How far apart are the two rows of each pair, measured in a hidden way? 0 means very close, and 20 very far. Two or three weighted sums of its numbers give each row a place; it is the straight-line distance between the places.
array([-55., -37.,   0.,   0., -36., -37.,  -9.,   0.,  28.,  37., -37.,
         9.,  -9.])
array([  9.,  27.,  36.,   9.,  -9.,  18., -36.,   0.,   9., -37., -37.,
        27., -37.]) 4
array([  0., -27., -46., -27.,  64.,   9.,  18.,  45.,  18.,  37.,  55.,
       -46.,  36.])
array([-27., -37., -46., -45.,  36.,  -9.,  46.,  45.,   9.,  27.,  36.,
       -37.,  36.]) 8
array([-18.,  37.,  -9.,  -9.,  18., -18.,  55.,  36.,  -9., -37.,  36.,
       -27., -18.])
array([-37., -37., -37.,  -9.,  36., -18.,  46.,  36.,   9.,  27.,  36.,
       -46.,  36.]) 4
array([-46.,   9., -18., -27., -18.,  18., -27.,  18.,  82.,  37., -37.,
         0., -37.])
array([ 27.,  37.,  46.,  28., -36.,  18., -55., -45.,   0., -37., -27.,
        46., -37.]) 7
array([-18.,  18.,  -9., -36.,   9.,   0.,  37.,  45.,  18., -18.,  18.,
       -46.,  -9.])
array([-18.,   9.,  27.,  28., -64., -64.,  37.,  -9.,  -9., -37., -37.,
         9.,   9.]) 7
array([ 27., -27.,  -9.,  -9.,   0.,   0.,  -9., -27.,  -9.,  18.,   9.,
         9.,  36.])
array([  9., -37., -28., -18.,  36.,   9.,  18.,  27.,  -9.,  27.,  36.,
       -27.,  46.]) 7
array([-82., -46.,   0., -36., -36., -27.,   0.,  36.,  55.,  27., -46.,
       -46., -18.])
array([-27., -46., -37., -27.,  -9., -37.,  37.,  54.,   9.,  18.,  18.,
       -37.,  36.]) 13
array([ 55.,  -9.,  27.,  46.,   0., -27.,   9., -27., -73., -37.,   9.,
        27.,  36.])
array([ -9.,  27., -28., -64.,  36.,  73.,  -9.,  36.,  37.,  18.,  45.,
        -9., -37.]) 16
array([ 18.,  27.,   9.,  37.,  18., -18.,  27.,   9., -18., -37.,  27.,
        -9.,  -9.])
array([ 27.,  37.,  36.,   0., -18.,  46., -55., -27.,   9., -37., -37.,
        36., -37.]) 16
array([-37., -46., -28., -45.,  -9., -18.,  37.,  36.,  18.,   9.,   0.,
       -64.,  27.])
array([-27.,  55.,  36.,  18., -45., -27.,  -9., -27.,  28., -27., -37.,
        18., -37.]) 11
array([-18.,  55.,   9.,  28., -18., -18.,   0.,   9.,  55., -37., -46.,
        -9., -37.])
array([-18., -37.,  -9.,  28., -18., -55.,   9., -36., -18.,  27.,  -9.,
         0.,  36.]) 14
array([ 27.,  37.,  36.,   9., -18.,  27., -46., -27.,   9., -27., -46.,
        18., -46.])
array([ 36., -27.,  -9.,   0.,  36.,   0.,   9.,   0., -55.,   9.,  27.,
       -18.,  36.]) 11
array([ -9.,  27.,  55.,  55., -54., -18., -18., -27.,   0., -37., -46.,
        36., -37.])
array([-64., -27.,   9., -18., -36., -18.,   0.,   9.,  55.,  27., -37.,
        -9., -37.]) 1
array([-27., -46., -46., -55.,  36.,  18.,  37.,  36.,   0.,  27.,  36.,
       -46.,  27.])
array([  0., -64., -37., -55.,  54.,  18.,  18.,  45., -27.,  46.,  45.,
       -46.,  36.]) 9
array([-55., -27., -46., -45.,  -9.,   9.,   9.,  45.,  55.,  27., -18.,
       -37.,   0.])
array([ 27.,  18.,  18.,  28.,   9.,   9.,   0.,   9., -18., -46.,   9.,
         9., -37.]) 7
array([ 46.,  18., -37.,   0.,  54.,  27.,  37.,  36., -18., -37.,  45.,
       -27.,  27.])
array([  9.,  46., -18.,   9.,  18.,   0.,  37.,  18.,   0., -37.,  36.,
         0.,  -9.]) 10
array([-18.,  -9., -55., -45.,   9.,  18.,   0.,  18.,  55.,  37.,   9.,
       -37.,  18.])
array([-55.,  -9.,  -9.,  -9., -18.,   0.,  -9.,  18.,  64.,  27., -27.,
         0., -18.]) 5
array([ -9.,  46., -18.,  -9.,   9.,   0.,  37.,  36.,  18., -37.,   0.,
       -18., -28.])
array([  0.,   9., -18.,   9.,   0., -27.,  55.,  36., -18., -37.,  27.,
       -27.,  18.]) 5
array([  9., -27.,  36.,  46., -36., -55.,   9., -36., -46., -37., -37.,
         0.,  36.])
array([ 18., -55.,  18.,  -9.,  -9.,   0., -27., -45., -18.,  37., -18.,
        18.,  36.]) 7
array([ -9.,   0.,   9., -18.,  -9.,  36., -64., -18.,  46.,  37., -37.,
        18., -46.])
array([ 27., -37., -46., -45.,  73.,  73.,  -9.,  36.,  18.,  46.,  36.,
        -9.,  36.]) 7
array([-18., -18., -55., -55.,   9.,  18.,   9.,  36.,  55.,  46.,   0.,
       -37.,  27.])
array([-18., -37., -28.,   0.,   0., -64.,  55.,  45.,   0.,   0.,  18.,
       -46.,  36.]) 8
array([ 27.,   9.,  36.,  37.,  -9.,  18., -18., -36., -36., -18.,   0.,
        27.,  -9.])
array([-18., -18., -28.,   0.,   0., -55.,  64.,  36.,  -9., -18.,  36.,
       -37.,  36.]) 13
array([  9., -18., -28., -18.,   0.,   0.,  -9., -18.,   9.,  37.,   9.,
        -9.,  36.])
array([ 36.,  -9., -18., -36.,  27.,  46., -36.,  -9.,  -9.,  37.,  18.,
         0.,   9.]) 4
array([-37.,  27., -28., -45.,   9.,   9.,   0.,  36.,  55.,  18.,   9.,
       -37., -28.])
array([  9.,  -9.,  46.,  37., -27.,  -9.,  -9., -36., -36., -18., -37.,
        18.,  -9.]) 9
array([  9.,  64.,  27.,  37., -27.,  -9., -36., -27.,  28., -46., -37.,
        27., -37.])
array([  9.,   0.,  46.,  18.,   0.,   0.,   0.,  -9., -27., -37.,  -9.,
        18., -18.]) 5
array([ -9., -18.,   9., -27.,   9.,  36., -64.,  -9.,  28.,  37., -27.,
         9., -18.])
array([ 18., -46.,   0.,   0.,  36.,   0.,   0., -18., -46.,  37.,  36.,
        -9.,  46.]) 7
array([-37., -46., -28.,  28., -27., -64.,  27.,   0.,   9.,  37.,   0.,
       -18.,  36.])
array([ -9., -18.,   9.,  -9.,   9.,  46., -55.,   0.,  46.,  37., -37.,
        18., -46.]) 14
array([ -9., -18., -28.,   9.,  18., -37.,  64.,  45., -27.,  -9.,  36.,
       -27.,  27.])
array([-46., -18.,   0., -18., -27.,   9., -36.,   9.,  55.,  37., -37.,
         9., -37.]) 12
array([ 64.,  46.,   0.,   9.,  36.,  36.,   0., -27., -36., -27.,  45.,
        18.,   0.])
array([-27.,  46., -18., -27.,   0.,  18.,   0.,  45.,  55., -18.,   0.,
       -18., -37.]) 2
array([  9.,  37., -28.,   9.,   9.,  -9.,  46.,  36.,   0., -46.,  36.,
       -27.,   0.])
array([-27.,  46.,   0.,  28., -18., -18.,  27.,  36.,  18., -37.,   9.,
         0., -37.]) 4
array([  9., -18.,  36.,  37., -18.,   0., -36., -36.,  -9.,   9., -27.,
        36.,  -9.])
array([  9.,  18.,  27.,  28.,   9.,  46., -46., -36.,   9.,   9., -18.,
        55., -37.]) 8
array([ 18.,   0.,  55.,  37., -18.,  -9.,  -9., -27., -36., -27.,  -9.,
        18., -28.])
array([-64., -37., -18., -27., -27.,  -9.,   9.,  36.,  46.,  37., -18.,
       -18.,   0.]) 11
array([-37., -27., -46., -55.,  27.,  -9.,  46.,  36.,   0.,  37.,  45.,
       -46.,  36.])
array([-37.,  18.,  18.,  -9., -27., -27.,  46.,  36.,  18., -37.,  -9.,
       -27., -28.]) 16
array([ 55.,   0., -18.,  -9.,  45.,  36., -27., -27., -27.,  27.,  45.,
         9.,  27.])
array([-18., -27., -37.,  -9.,   9., -46.,  46.,  18.,   0.,  37.,  45.,
       -37.,  36.]) 9
array([-27.,   0., -28., -36.,  -9.,   9.,  -9.,   9.,  46.,  37.,  -9.,
         0.,  18.])
array([ -9., -64., -28., -45.,  54.,   9.,  27.,  36., -18.,  37.,  36.,
       -46.,  36.]) 14
array([  9.,  64.,  27.,  46., -45.,  -9., -27., -36.,   9., -37., -46.,
        55., -37.])
array([-37., -27., -37.,  -9.,  -9., -46.,  55.,  45.,   9.,  27.,   9.,
       -46.,  36.]) 17
array([  9.,   9., -55., -27.,   9.,  18.,   0.,   0.,  18.,  46.,   9.,
       -18.,  46.])
array([-18., -37., -18.,  18.,  -9., -46.,  46.,   9.,  -9.,  18.,  18.,
       -18.,  36.]) 5
array([-64.,   9., -18., -45., -18.,  18., -18.,  36.,  91.,  37., -37.,
        -9., -28.])
array([  9.,   9., -18.,  18.,  -9., -46.,  64.,   9., -46., -37.,  36.,
       -18.,  36.]) 9
array([ 18., -55., -37., -27.,  64.,  46.,   9.,  36.,   0.,  37.,  36.,
       -18.,  46.])
array([ 27.,  37.,  46.,  37., -27.,   9., -36., -27.,  -9., -37., -37.,
        46., -46.]) 5
array([-18., -27., -28.,  -9.,  -9., -64.,  46.,  45.,   0.,  -9.,   9.,
       -46.,  36.])
array([ 64.,  18., -28., -18.,  45.,  27.,  18.,   9., -27., -27.,  36.,
        -9.,  36.]) 7
array([ 36.,  27.,  -9.,  18.,  36.,  46., -27., -45.,  -9.,  37.,  36.,
        46.,   0.])
array([-46., -27.,  -9., -18., -27., -37.,  46.,  36.,   9., -27., -27.,
       -46.,  18.]) 11
array([ 27.,  37.,  36.,  28.,   0.,  18., -36., -27.,  -9., -37., -27.,
        36., -28.])
array([  0.,   0., -28., -18.,  36., -18.,  64.,  36., -18., -37.,  36.,
       -46.,  36.]) 6
array([ 64.,  37.,  18.,  18.,  36.,   9.,  -9., -27., -55., -37.,  27.,
        18.,  18.])
array([ 18.,  27.,  36.,  28.,   0.,   9., -27., -18.,  -9., -37., -18.,
        36., -37.]) 9
array([-27., -27., -46., -18.,  36., -27.,  55.,  27.,   0.,  46.,  36.,
       -64.,  27.])
array([  0., -18., -37., -36.,   9.,   0.,  37.,   9.,  -9.,  37.,  27.,
       -27.,  27.]) 10
array([ 46.,  -9.,  -9., -18.,  36.,  27.,   9., -18., -36.,   0.,  45.,
         0.,  46.])
array([  0., -73., -28., -45.,  54.,  27.,  27.,  36., -27.,  27.,  36.,
       -27.,  36.]) 7
array([ 18.,   0.,   9.,  18.,   9.,  36., -55., -36.,   9.,  27., -18.,
        46., -18.])
array([ 55.,   0.,  18.,  28.,   0.,  -9.,   0., -45., -55., -27.,   0.,
        27.,  27.]) 6
array([-37., -37., -28., -36.,  -9., -46.,  37.,  36.,   9.,   9.,   0.,
       -73.,  36.])
array([ 64., -18., -18.,  -9.,  54.,   9.,  27.,  45., -36., -37.,  36.,
       -18.,  36.]) 4
array([-18., -27.,  46.,  18., -45., -27., -36., -36.,  -9.,  18., -37.,
        36., -28.])
array([-18., -18., -55., -45.,  27.,  18.,  37.,  36.,  18.,  37.,  36.,
       -46.,  36.]) 6
array([-46.,  27.,   9.,   0.,  -9.,  -9.,  37.,  45.,  18., -37.,   9.,
       -18., -37.])
array([ 46.,  -9., -37., -27.,  54.,  46.,   0.,  27.,  -9.,  18.,  27.,
       -18.,  27.]) 12
array([ 46.,   0., -18.,  -9.,  36.,  36., -18., -36., -27.,  37.,  36.,
         9.,  36.])
array([-46., -27.,   9.,   0., -54., -64.,  37.,  36.,   0., -37., -37.,
       -27.,  18.]) 2
array([-27.,   9., -28., -27.,  18.,   0.,  27.,  36.,  18.,  -9.,  27.,
       -37.,   0.])
array([ 18.,  37.,  46.,  46., -36., -18., -36., -36.,   0., -27., -27.,
        46., -37.]) 3
array([ 27.,  37.,   0.,  28.,  18.,  64., -46., -36.,  -9.,  37.,  36.,
        55., -28.])
array([ -9.,   0., -46., -45.,  18.,  -9.,  37.,  36.,  -9.,   0.,  45.,
       -37.,  36.]) 12
array([ 27., -46.,   0.,  -9.,   9.,   9.,   0., -27., -64.,  37.,  27.,
         0.,  36.])
array([  0.,   0., -18.,  -9.,   9., -46.,  64.,  27., -27., -46.,  36.,
       -46.,  46.]) 8
array([-18., -18., -46., -64.,   9.,   9.,  46.,  36.,   9.,  37.,  27.,
       -37.,  36.])
array([  9.,  -9.,  18.,  46., -18., -37.,   9.,  -9., -46., -37.,  -9.,
         9.,  18.]) 1
array([  0., -27., -46., -36.,  36.,  18.,  27.,  45.,   9.,  37.,  45.,
       -37.,  46.])
array([ 27.,  55.,  36., -18.,   9.,  55., -46., -36., -18., -27., -18.,
        36., -37.]) 17
array([ 18.,  27.,  -9.,  -9.,  45.,  73., -27., -18.,   0.,  37.,  36.,
        18., -28.])
array([-27., -37., -46., -18.,  27., -27.,  55.,  45.,  -9.,  37.,  45.,
       -46.,  36.]) 15
array([ 18.,  37.,  46.,  28., -36.,  18., -36., -36.,   9., -37., -37.,
        46., -37.])
array([ 27.,  37.,  36.,   9., -18.,  55., -46., -27.,   0., -37., -46.,
        64., -37.]) 7
array([ -9., -37.,  46.,  18., -27., -18., -27., -36., -18.,   0., -37.,
        18., -18.])
array([-27., -18.,   9.,  18., -45., -73.,  37.,   9.,  -9., -46., -46.,
       -27.,  27.]) 9
array([ 36., -27.,   0.,   0.,   9.,  18., -36., -36., -18.,  37.,   0.,
        46.,  46.])
array([-46.,  27.,   9.,  -9.,  -9., -18.,  27.,  36.,  18., -37.,   9.,
       -27., -37.]) 17
array([-37.,  -9., -28., -36.,   0., -18.,  27.,  36.,  46.,   0.,   0.,
       -46., -28.])
array([-55.,   9.,  18.,   0., -27., -37.,   9.,  36.,  55., -37., -46.,
       -18., -37.]) 7
array([ -9., -64., -37., -55.,  54.,  18.,  37.,  27., -18.,  46.,  36.,
       -55.,  36.])
array([  0.,   0., -73., -55.,  36.,  18.,  27.,  45.,  28.,  37.,  45.,
       -37.,  36.]) 14
array([ 46.,  18.,  27.,  37.,   9.,   0.,   0., -36., -55., -46.,  18.,
        27.,   0.])
array([-27.,  18., -18., -27.,   0.,   0.,  18.,  36.,  37.,   0.,   9.,
       -46., -18.]) 12
array([ -9.,  55., -18., -18.,  18.,  27.,  18.,  45.,  46., -18.,   9.,
       -18., -28.])
array([  9.,  18.,  55.,  37., -18.,   9., -36., -27.,  -9., -18., -27.,
        46., -37.]) 6
array([-18.,  27.,  18.,  28., -18., -18.,  27.,  18.,   9., -37.,   0.,
         9., -28.])
array([  0.,   0.,  64.,  46., -18., -18., -27., -36., -36., -37., -27.,
        46., -37.]) 8
array([ 36.,  37.,   0.,  18.,  36.,  55., -36., -27.,   0.,  37.,  45.,
        46., -37.])
array([-27., -37., -46., -36.,  18., -37.,  37.,  36.,   0.,  37.,  45.,
       -64.,  36.]) 11
array([ 46., -18.,   9.,  18.,   9.,   0.,   9., -27., -73.,  -9.,  36.,
        18.,  36.])
array([-27.,  37., -46., -45.,  27.,  36.,   0.,  45.,  55.,  37.,  36.,
       -18., -37.]) 5
array([-64., -55., -18., -45., -27., -27.,   9.,  36.,  46.,  37., -27.,
       -37.,   9.])
array([-27.,  46., -46., -27.,  27.,  55.,  -9.,  27.,  46.,  27.,  36.,
        -9., -37.]) 9
array([ 55.,   0.,   9.,   9.,  18.,   9.,  -9., -36., -36.,  -9.,   9.,
        18.,  36.])
array([-27., -37., -46., -36.,  36.,   0.,  46.,  45.,   9.,  37.,  36.,
       -55.,  36.]) 10
array([ 18.,  18.,  36.,  18., -18.,  18., -36.,  -9.,   9., -37., -27.,
        18., -28.])
array([ 36., -18.,  36.,  46.,  -9., -18.,   9., -36., -64., -37.,   0.,
        27.,  27.]) 5
array([-46., -27.,  27.,   0., -45.,   0., -36., -27.,  18.,  46., -27.,
        18., -37.])
array([ 27., -46., -46., -45.,  73.,  55.,   0.,  27.,   0.,  37.,  36.,
       -18.,  36.]) 9
array([ 55.,  18.,   9.,   0.,  27.,  18.,   0.,  -9., -36., -37.,  18.,
         9.,   9.])
array([  0.,  -9.,  73.,  55., -36., -27., -27., -36., -18., -37., -37.,
        36., -37.]) 7
array([  9.,  37.,  27.,  37., -18.,  -9., -27., -18.,  18., -46., -46.,
        27., -37.])
array([  9., -18., -46., -36.,  18.,   9.,  18.,  18.,  -9.,  46.,  45.,
       -27.,  36.]) 7
array([ 18.,   9.,  64.,  37., -54., -18., -36., -36., -18., -37., -37.,
        46., -37.])
array([ 36., -18.,  27.,  46.,  -9., -46.,   9., -36., -73., -37.,   0.,
         9.,  36.]) 8
array([ 46.,  27.,  -9.,  -9.,  54.,  64., -46., -36.,   0.,  37.,  36.,
        27., -28.])
array([  9., -37.,   0.,  -9.,   0.,   9.,  -9., -36., -46.,  46.,  27.,
         9.,  36.]) 6
